(in the rows, 128 means zero)
Turns in one plane each, and the order they were made in; the first pair answered:
Gupu:
[139 131  91 101 152  99 117 113 117 108 116 166 121 131 148 125 130 143
 130 149 108 136 128 115 116 128 122 105]  ->  [138 121  89  92 159  95 114 118 107 110 133 168 116 137 146 129 138 134
 130 147 115 134 132 109 122 116 128 118]
[137 147 144 164 121 153 128 142 138 155 150 112 140 130 130 134 128 121
 143 111 124 135 138 121 151 155 154 162]  ->  [140 158 138 171 107 150 135 126 147 146 122 105 148 121 125 131 115 136
 133 112 107 143 124 136 140 160 132 139]
[ 94 118 160 152 108 155 108 113 109 125 140 115 134 117  97 116 121 136
 143 121 128 106 101 125 146 133 113  72]  ->  [ 96 119 169 136 113 143 107 116 110 128 145 117 131 128  94 118 125 134
 142 124 139 107 104 125 137 130 112  67]
rire:
[125 118 157  97 183 103 144 161  82 131 175 151  91 166 126 150 162  76
 152 145 162 110 158  80 176  95 165 179]  ->  [142 128 142 146 163 151 152 150 100 140 171 138 123 157 143 151 151  72
 172 122 144 126 168  84 205 135 188 200]
[ 94 126 159 145 129 149  66 159 121 104 141 118 118 123 108 187 142 106
 136 127 153 137 133  97 146 110 126  81]  ->  [103 129 156 148 129 151  67 159 119 102 142 118 119 126 112 187 139 101
 138 123 151 133 136 100 148 112 130  86]
[101 138 125 126 113 131 103 117  98 115 138 134 116 140 147 142  86 129
 118 111 144 143 126 120 138 136 112 129]  ->  [105 143 126 131 110 126 101 115 101 118 138 132 114 137 152 143  80 125
 113 106 146 143 119 116 136 134 110 126]
tora:
[124  87  99 142 137 148 106 109 106  79 121 149 126 106 161 135 151 137
 137 125  91 128 117 108 171 129 125 124]  ->  [114  78 106 120 145 138 111 132  91 101 146 160 111 124 148 141 166 118
 144 128 110 116 123  94 169 120 142 148]
[104 120 171  69 119  49 106 106 153 139 145 145 147 100 138 140  82 104
 126 181 109 196 133 141 145 153 147 109]  ->  [102 123 168  74 120  50 106  99 154 131 139 143 149  99 140 135  83 109
 127 181 103 201 127 140 151 155 148 103]
[176 156  81 187 111 152 173 108 162 123 102 130 111  82 168 176  75 148
 142  90  61 163  81 149 110 143 103 102]  ->  [182 145  57 182 143 145 177 116 129 101 119 155 100  95 181 172  93 121
 165  94  63 146  92 126 145 129 130 124]
pade:
[129 116 144 104 108 145 210 165 136 156 123 187 107  78 135 103 102 139
 138 141 179 165 113 149  86 132 137 139]  ->  [136 101 113  98 138 137 208 171 119 120 115 213 104  74 152 102 110 133
 148 150 161 158 109 133 105 118 131 135]
[124 147 140 111 169 121 134  87 111  99 125 145 138 128 132 118 133 121
 148 124 115 119 100 137 162 160 124 128]  ->  [120 161 166 127 135 141 139  89 137 136 136 123 150 120 123 114 122 127
 147 120 128 135 107 146 154 187 133 141]
[ 94 146 128 129  87  86 124 115 168 137  97 104 118 132 119 125  92 161
 103 122 143 141 141 179  80 124  83  72]  ->  [119 115  47 132 154  86 117 102 120  68  83 148 114 129 154 117 111 137
 145 134 108 126 141 149 150 104 101  76]

Between the rows of a pair lie two turns.
[156  32  72  68 190  62 145 140 101  72 126 170 116 127  99 118 136  75
 151 117 117 145 120  79 202  77 159 118]  ->  [154  52 130 109 139 120 158 166 137 162 179 128 134 145  91 138 130  49
 160  76 157 165 161  75 214 123 209 190] -> tora, pade
[149 104  88 120 174 123 121 109 103  76 119 155 121 124 147 114 147 114
 144 135  98 101 119 117 170 106 132 113]  ->  [142 122 149 147 122 165 134 136 136 166 173 116 139 138 129 135 140  95
 150 109 137 126 145 117 160 140 167 170] -> tora, pade
[110  98  87 103 113 133  86 152  53 122 123 148  83 117 134 141 162 127
 150 152 108 102  74  86  96 119 124 121]  ->  [ 95 123 142 119  54 152  96 165  96 190 133 109  96 120 116 152 149 141
 134 129 131 124  87 111  67 145 120 139] -> pade, pade
[126 117 129 124 119 140 138 157 129 168 160 132 139 137 119 135 147  92
 121 103 139 121 133 110 132 132 157 180]  ->  [127 102 106  97 146 111 131 155 108 137 150 153 123 139 124 133 158  90
 120 124 127 109 127 102 134 105 151 161] -> pade, pade
[158 105 109 187 117 169 116 100 138 157 124 140 147 134 143 131 122  99
 124  92 110 126 141 104 171 173 128 153]  ->  [138  88  99 107 154  93 109  96 109 108  98 180 107 138 126 119 146 126
 102 138 111  99 117 109 129 106  89 101] -> pade, pade
[117 113 133  62 177  66 135 130 101 100 136 138  78 122 101 108 143 130
 136 158 144 102 125 141 113  99 116  99]  ->  [117 146 189 127  95 138 146 135 152 182 167  76 126 120  96 121 115 127
 133 115 165 133 151 155 112 161 146 149] -> pade, pade
[109 100 141  85 150 107 134 170 107 172 176 143 103 168  95 111 172 100
 150 125 192 118 144  95 133 102 149 180]  ->  [111  92 109  68 176  87 128 155  90 119 147 164  97 157 107 101 174 106
 143 144 163 116 123  98 143  81 133 142] -> tora, pade
[102 105 113  98 148  92 135 133  72  63 118 148 108 120 108 110 170 145
 145 142 159 123 117 131 106  81 117 124]  ->  [ 98 135 175 139  77 138 150 141 135 147 144  96 139 118  91 126 146 153
 131 103 184 151 133 141  84 127 133 153] -> pade, pade
[135 144 186 106 102  95 142 141 163 142 141 101 120 146  92 140 118 149
 119 122 150 128 137 140  74 120  89 112]  ->  [176 136 124 179 129 153 141 123 150 125 155 112 152 139 138 135 116 102
 180  96 122 132 157 106 172 149 143 159] -> pade, pade
[168 142 113 167 105 174 129 128 120 150 157 131 167 141 173 124 115  98
 178 103 104 135 155 112 180 158 166 169]  ->  [168 147  81 171 118 168 127 109 116 106 127 142 164 121 184 118 113 116
 174 109  77 131 140 125 178 155 151 138] -> Gupu, tora
[105 130 115  82 159 110 117 141  92 137 131 150  89  98  79 121 159 100
 116 128 134 131 134 112 130 130 139 119]  ->  [126 142  91 150 141 154 117 123 115 143 126 126 117  80 108 123 138 102
 138 102 108 145 138 117 170 172 157 136] -> pade, Gupu
[144 105  90 146 151 130 128 143  95 117 173 164 135 149 147 129 141  73
 161 133 146 107 154  94 177 119 191 187]  ->  [110 105 146  64 139  61 129 157  99 120 153 160  95 152  95 129 145 115
 104 162 169 101 131 124  86  80 134 134] -> pade, pade
[138 133 124 159 118 155 144 115 153 137 126 103 148 113 137 118 107 136
 124 119 111 143 123 139 131 155 117 118]  ->  [139 115  95 137 149 133 133 115 125  95 118 134 130 118 141 109 115 140
 127 141 100 127 115 134 137 128 109 104] -> pade, pade
[175 118  99 150 116 140 144 128 168 103 124 106 161 110 154 146 117 135
 140 155 108 142 137 146 140 186 148 103]  ->  [166  94  93 130 149 131 139 150 136 106 153 132 144 133 157 145 142 106
 159 154 131 129 148 121 161 162 171 136] -> tora, tora
[119  98 156  81 145 106  93 123 115 134 113 132  86 155 125 130 158 158
 102 138 166 125 163 119  88 123 123 137]  ->  [150  94  98 117 168 133  91 108  98  90 102 155  96 145 155 117 160 148
 132 134 131 126 161 103 143 129 149 141] -> tora, pade
